Named turns come first, each shown by rows before and after it. Which turns, in which order, take the first row of each pair that follows to the second? Write the first one first, as in the answered first pair.
N:
5 -18 1 9 -1 5 -5 -10 3 14 15 3 -1 7 5 -3 13 -10 22 -> -6 -22 8 0 1 10 6 -10 -1 12 13 8 6 4 4 -6 13 -11 14
14 19 0 -2 5 -40 -17 5 19 -9 8 1 -22 5 -27 16 -28 -11 -3 -> 1 0 17 -29 1 -39 -10 -8 1 -17 9 4 -7 -5 -37 7 -26 -3 0
2 10 6 7 -3 -19 -11 4 8 -11 10 3 -19 -2 -3 -7 17 -14 10 -> -4 2 15 -6 -3 -16 -4 -5 -3 -21 14 7 -11 -3 -9 -12 18 -16 12
10 21 12 -22 24 67 41 -12 -44 -46 -36 5 23 -32 5 3 -6 7 -33 -> 34 45 -17 22 34 60 30 8 -8 -31 -49 -2 -2 -16 24 13 -5 1 -39
P:
6 -2 -10 22 4 -31 -33 17 29 10 -8 3 -27 20 18 -3 -6 -20 13 -> -15 5 19 -30 -5 -28 -18 0 -11 -36 0 -4 8 3 -24 -22 -8 -7 -9
19 37 -15 6 -9 6 3 -3 8 -11 -25 8 -5 6 -6 10 0 -5 -27 -> 12 35 -12 -5 -6 15 15 -11 -3 -16 -19 13 5 0 -13 13 -3 5 -29
16 22 6 -11 -35 -45 -18 -34 -30 -35 33 10 11 1 -46 -38 -6 40 -4 -> 19 -19 -14 0 -32 28 23 -46 -35 11 39 15 33 1 -5 8 -13 71 28
-37 -21 40 -37 9 10 -3 -10 -27 -13 0 2 5 -10 1 -28 18 -18 -12 -> -27 -36 20 -12 15 41 10 -7 -8 31 2 7 -3 1 40 5 19 -10 9
E:
6 -34 10 -5 -9 -37 -17 -14 -6 17 35 26 -20 3 13 -6 -4 -7 50 -> 1 -43 4 4 2 -9 -4 -9 0 30 23 27 -11 7 29 7 -4 -2 51
-11 -19 -5 16 3 12 5 0 2 24 7 3 3 7 19 8 4 11 14 -> -21 -13 4 14 12 -7 -8 16 9 14 -7 3 -4 11 16 -11 12 -9 -3
-18 -12 10 -24 -1 0 12 -8 -14 -11 8 -3 13 -10 -7 -1 -6 -2 -8 -> -20 -10 8 -22 4 3 10 -8 -16 -4 7 -4 14 -12 -3 3 -9 2 -6
Pairs:
Between the rows of a pair lie 2 to 3 turns.
-46 -36 25 -14 29 39 12 33 3 6 -31 3 21 8 21 -9 13 -26 11 -> -27 -22 0 13 32 51 18 42 17 15 -40 -2 11 13 33 4 10 -16 6 -> E then P then N
-4 -26 2 -17 -18 6 16 -32 -23 9 12 0 11 4 0 8 0 18 22 -> -9 -21 -13 14 3 18 11 5 11 29 -19 -5 -7 12 34 16 6 1 -2 -> E then N
9 38 -21 -9 13 47 26 4 -21 -30 -28 -23 36 -8 -21 16 -3 17 -43 -> 3 27 -29 16 23 59 26 18 2 -6 -33 -17 22 0 10 30 -5 12 -37 -> E then P
-12 19 -15 16 7 20 -8 12 11 -8 -36 -9 15 0 -34 9 -6 -5 -40 -> -12 19 -9 8 5 10 -8 6 9 -15 -30 -8 14 -4 -44 3 -6 -7 -40 -> P then E
32 7 5 8 29 -27 -36 14 28 5 -6 -29 -28 12 7 -4 10 -7 -13 -> 4 10 15 -29 37 4 -7 12 3 -20 -23 -32 13 -4 -9 -13 8 -2 -40 -> P then N
-6 -13 -3 -4 0 24 12 -5 -21 8 14 5 11 -9 18 9 -1 -3 11 -> 8 -2 -17 18 1 17 0 2 -8 15 14 3 -4 -6 26 15 -3 -6 6 -> N then N
-34 7 10 -30 6 7 -17 -4 -12 -16 -6 0 24 -9 -8 -26 14 -2 -26 -> -12 -1 -27 21 11 30 -11 0 15 33 -8 3 5 -4 29 8 8 10 -4 -> P then N
-15 32 -9 23 2 -53 -57 24 3 -10 -10 -23 -12 0 -7 -48 -5 -19 -12 -> -48 -8 -13 22 32 -1 -29 42 10 27 -36 -20 7 2 39 -24 3 -20 -13 -> P then P then E
1 -14 0 16 -9 -8 13 -23 -12 -11 42 23 7 -36 -8 16 -7 63 26 -> -32 -42 8 19 20 18 22 4 1 7 13 25 8 -30 28 15 3 48 18 -> P then N then E
-4 58 -12 -27 0 18 28 13 -28 -54 -19 -20 47 -8 -49 -11 -13 12 -66 -> 29 61 -53 59 8 6 -7 48 45 15 -29 -20 -14 24 17 18 -10 -6 -41 -> P then P
-55 -4 17 -20 19 22 31 9 0 19 -24 -9 19 -2 1 -22 40 -18 -39 -> -45 0 9 6 20 -3 4 22 23 29 -30 -9 -7 11 10 -27 43 -28 -37 -> P then P
20 19 -19 7 -31 -14 -43 -11 -1 -15 2 -14 -14 13 -10 -9 -8 -7 2 -> 20 -7 -28 2 -27 33 -12 -31 -8 12 9 -9 5 9 7 22 -11 10 18 -> P then P
39 36 -27 38 -13 -7 -2 -1 17 4 3 -6 -19 -2 -8 29 -7 18 -3 -> 15 36 -27 44 3 -3 -7 19 32 12 -23 -9 -22 5 11 17 -1 -4 -20 -> E then E
32 18 -16 9 -17 -26 -17 0 4 -6 14 5 -24 4 -5 -6 2 6 0 -> 26 -6 -19 0 -14 19 15 -16 -12 11 13 7 4 -3 3 24 -6 27 15 -> P then P
8 21 13 28 -32 -63 -29 1 32 3 23 11 -42 6 -18 -16 -4 -29 18 -> -26 -26 21 -31 -19 43 49 -32 -23 5 26 14 41 -16 -14 21 -22 11 22 -> P then E
-18 36 -11 14 -1 1 -18 33 21 -3 -15 -5 -7 4 -6 -12 27 -32 -21 -> -16 22 -1 -22 -12 33 13 -6 -19 -22 12 3 32 -16 -34 6 12 -2 -10 -> P then E then E
13 -11 8 8 -14 -7 -15 -14 -4 10 18 17 -16 10 7 3 -9 3 28 -> 13 -16 9 3 -8 12 -3 -17 -11 13 14 18 -5 6 12 13 -13 9 27 -> P then E
-14 4 26 -35 2 -41 -14 8 0 -30 -13 3 0 5 -24 -45 2 -12 -16 -> 30 -21 -9 2 -12 12 17 -29 -4 24 24 13 1 8 6 25 -16 32 41 -> E then P
4 28 9 -48 -14 -8 2 24 -20 -29 16 -8 21 -14 -35 -12 -2 7 -33 -> -19 2 -1 -24 22 32 15 62 11 14 -17 -3 14 -4 28 7 3 -13 -31 -> P then E
-23 -7 17 3 7 -19 24 13 30 -21 -31 -16 -16 16 -7 -41 10 30 -45 -> -15 -32 4 20 12 20 37 11 41 14 -32 -12 -17 21 21 -9 4 40 -24 -> P then P
18 11 -17 25 -6 9 20 22 0 22 -1 -9 -1 -18 2 34 -9 -7 7 -> -5 23 5 1 -1 -15 10 32 -8 -15 -13 -15 5 -21 -21 0 -4 -28 -20 -> E then P
7 14 10 -14 -2 8 -3 -7 -32 -10 -7 -7 19 -17 -24 4 -5 13 -5 -> -5 18 4 5 14 -4 -19 20 -2 1 -27 -9 5 -7 -2 -13 7 -11 -21 -> P then E then P
47 41 -32 34 -20 -22 -13 -17 -1 -8 19 -7 -15 4 -28 13 -13 21 3 -> 30 51 -25 36 -9 -29 -23 7 8 -14 3 -11 -17 8 -25 -3 -5 4 -18 -> E then P
-28 11 -12 -22 30 50 2 -2 1 -20 -30 -11 21 2 8 1 2 -5 -26 -> -2 32 -9 -35 3 9 -12 -28 -18 -49 2 -12 18 -2 -34 -14 -12 4 -17 -> E then E
13 5 8 -2 -5 -30 -10 -3 2 -14 3 7 -16 -12 -17 -28 2 9 2 -> 9 -22 -1 0 -5 4 12 -12 -5 19 5 11 -5 -13 5 1 -4 24 25 -> P then P then N
22 -4 -10 23 -8 14 -2 -8 14 29 0 -5 -8 1 -12 15 -9 6 -6 -> 10 3 3 -8 -14 7 5 -12 -8 1 3 -13 12 -12 -36 -5 -8 7 -16 -> P then P
23 -9 14 0 -14 10 4 -22 -15 3 17 8 24 -8 -14 12 -21 9 6 -> 18 -15 -3 26 3 27 4 4 11 25 -11 5 18 0 18 22 -19 -6 -4 -> E then N
-18 2 -18 -7 -1 43 24 -5 -5 -29 -21 -20 24 -12 4 14 -19 10 -11 -> -21 -4 -24 10 13 41 19 13 10 -16 -34 -17 10 -8 23 6 -17 -2 -15 -> E then P
-43 -37 24 -36 17 23 36 -19 -36 29 2 2 62 -13 1 -6 -8 -6 -4 -> -48 -15 39 -46 8 -29 1 -12 -36 4 3 2 45 -11 -26 -45 -5 -26 -15 -> E then E
5 6 -26 10 -36 16 18 -27 -18 -28 19 11 12 -24 -2 6 -11 28 -5 -> -16 -16 -29 21 -9 37 27 -3 0 0 0 17 7 -16 42 14 -2 13 1 -> P then N then E
-30 -3 -18 22 13 2 -1 3 44 38 -41 4 -30 16 34 12 2 -22 8 -> 0 26 5 -25 -31 -45 -6 -45 -9 -22 1 3 -10 -4 -52 -8 -8 8 12 -> P then E
-26 -40 36 -22 -4 -14 -8 -15 -32 17 11 -5 5 -3 -3 -3 -4 4 28 -> -1 -28 24 2 -18 -31 -24 -20 -21 23 23 -8 -17 8 2 4 -4 8 43 -> P then P then E
